Questions about the grid below. Indices start at 1.
1) Which number is the entry directly above the largest entry?
2) Which number is the entry at row 2, column 1?
3) Which number is the top-right entry?
4) Which number is the entry in row 1 and column 2?
5) Which number is the entry directly below the smallest entry?
6) Which number is the bottom entry of the column that holds the largest entry?
7) Which number is the entry in row 3 and column 3?
8) Which number is the entry at row 3, column 2?
array([[ 90, 112, 122, 127, 128, 151, 158, 167, 168, 161],
       [ 84, 149, 155, 159, 165, 166, 180, 186, 195, 199],
       [ 88, 124, 122, 122, 131, 133, 142, 149, 152, 158],
       [ 84, 150, 161, 169, 175, 195, 196, 197, 186, 166],
       [ 82, 164, 168, 188, 196, 200, 187, 192, 184, 181],
       [ 86, 140, 137, 135, 131, 129, 121, 126, 128, 125],
       [ 86, 137, 131, 123, 111, 128, 134, 138, 148, 141],
       [ 83, 154, 166, 168, 177, 184, 195, 193, 189, 184],
       [ 88, 126, 122, 134, 141, 146, 145, 155, 164, 177],
       [ 86, 139, 137, 135, 123, 123, 123, 133, 134, 137],
       [ 86, 138, 130, 123, 125, 129, 135, 142, 147, 157],
       [ 85, 146, 152, 164, 176, 179, 183, 195, 191, 197],
       [ 86, 139, 151, 151, 162, 156, 169, 175, 185, 197],
       [ 87, 129, 131, 145, 156, 157, 156, 169, 175, 193]])
1) 195
2) 84
3) 161
4) 112
5) 86
6) 157
7) 122
8) 124

array([[136, 140, 147, 128, 108],
       [108,  98,  94, 117, 128],
       [150,  93, 110,  73,  89],
       [142, 127, 129, 117, 108],
       [110, 180, 160, 198, 136]])
Counting starts at 1.
What is the entry in row 2 and column 1?
Answer: 108
What is the entry just right of 160?
Answer: 198
The top entry of the column that holds the largest entry -> 128
The entry just right of the centre entry: 73
What is the entry at row 3, column 3?
Answer: 110
What is the entry in the bottom-right corner?
Answer: 136
What is the entry directly below the smallest entry?
Answer: 117
What is the entry at row 1, column 2?
Answer: 140
What is the bottom-left entry?
Answer: 110
What is the entry in row 3 and column 1?
Answer: 150
What is the entry at row 1, column 3?
Answer: 147
What is the entry in the top-right corner?
Answer: 108
What is the entry directly above the smallest entry?
Answer: 117
What is the entry in row 3 and column 2?
Answer: 93

Questions about the table below. Rows and columns are numbered from 1.
1) Which number is the entry directly below 106?
2) Which number is the entry in the top-right corner?
3) Which number is the entry just left of the smallest entry?
4) Which number is the entry at row 1, column 1?
5) Which number is the entry just left of 138?
6) Which number is the entry in row 3 and column 2?
7) Which number is the entry just left of 142?
8) Which number is the entry in row 1 and column 3?
array([[136, 150, 138, 146,  87, 126, 196, 114, 128, 128, 116, 186, 118],
       [106, 132, 155, 128, 128, 100, 128, 121, 128, 135, 129, 158, 120],
       [101, 128, 133, 145, 142, 116, 143, 126, 139, 128, 117, 148, 128]])
1) 101
2) 118
3) 146
4) 136
5) 150
6) 128
7) 145
8) 138

Questions about the row below.
1) What is the second entry from the left?
2) What is the first entry?
[ 65  56  74 204]
1) 56
2) 65

Read these off the matrix that follows. Indices start at 1.
1) The entry in row 1 and column 1?
2) The entry in row 1 and column 2?
3) The entry in row 1 and column 3?
4) The maximum?
5) The entry in the top-right corner?
6) The bottom entry of the column that holds the smallest entry?
7) The entry directly below the centre entry?
8) The entry at row 2, column 2?
array([[136, 125, 113, 120, 171, 157,  98],
       [143, 138, 131, 132, 116, 155, 148],
       [131, 136, 136, 126, 122, 139, 103],
       [179, 134, 136, 136, 131,  94, 160],
       [152, 130, 152, 135, 160, 118, 163],
       [ 66, 137, 107, 124, 155, 141,  92],
       [129, 136, 122, 124,  92, 131, 137],
       [173, 125, 135, 151, 140, 121, 142],
       [138, 129, 136,  93, 113, 116, 153],
       [145, 136, 142, 138, 151, 138,  95],
       [119, 109, 110, 151, 113, 165, 130]])
1) 136
2) 125
3) 113
4) 179
5) 98
6) 119
7) 124
8) 138

A = [124,  68, 163, 110, 132, 194, 100, 134, 144, 148, 123,  88]
Which number is the entry just right of 144?
A: 148
The entry just right of 194: 100

Questions about the grid below. Rows and columns are numbered from 1.
1) Which number is the top entry of the column that holds the smallest entry?
2) Which number is the entry just right of 100?
3) Which number is the largest entry?
4) Which number is the entry at row 1, column 2?
5) Which number is the entry in row 2 and column 1?
6) Which number is the entry in row 1 and column 3?
7) Which number is the entry directly above 70?
8) Which number is the entry in the bottom-right corner?
array([[161, 137, 158,  78, 130],
       [156, 110, 187, 143, 119],
       [ 64, 142, 158,  70, 108],
       [125, 115,  66, 185, 168],
       [184, 174,  90, 158, 139],
       [ 80,  84,  95, 170,  65],
       [147, 100, 116, 164, 139]])
1) 161
2) 116
3) 187
4) 137
5) 156
6) 158
7) 143
8) 139
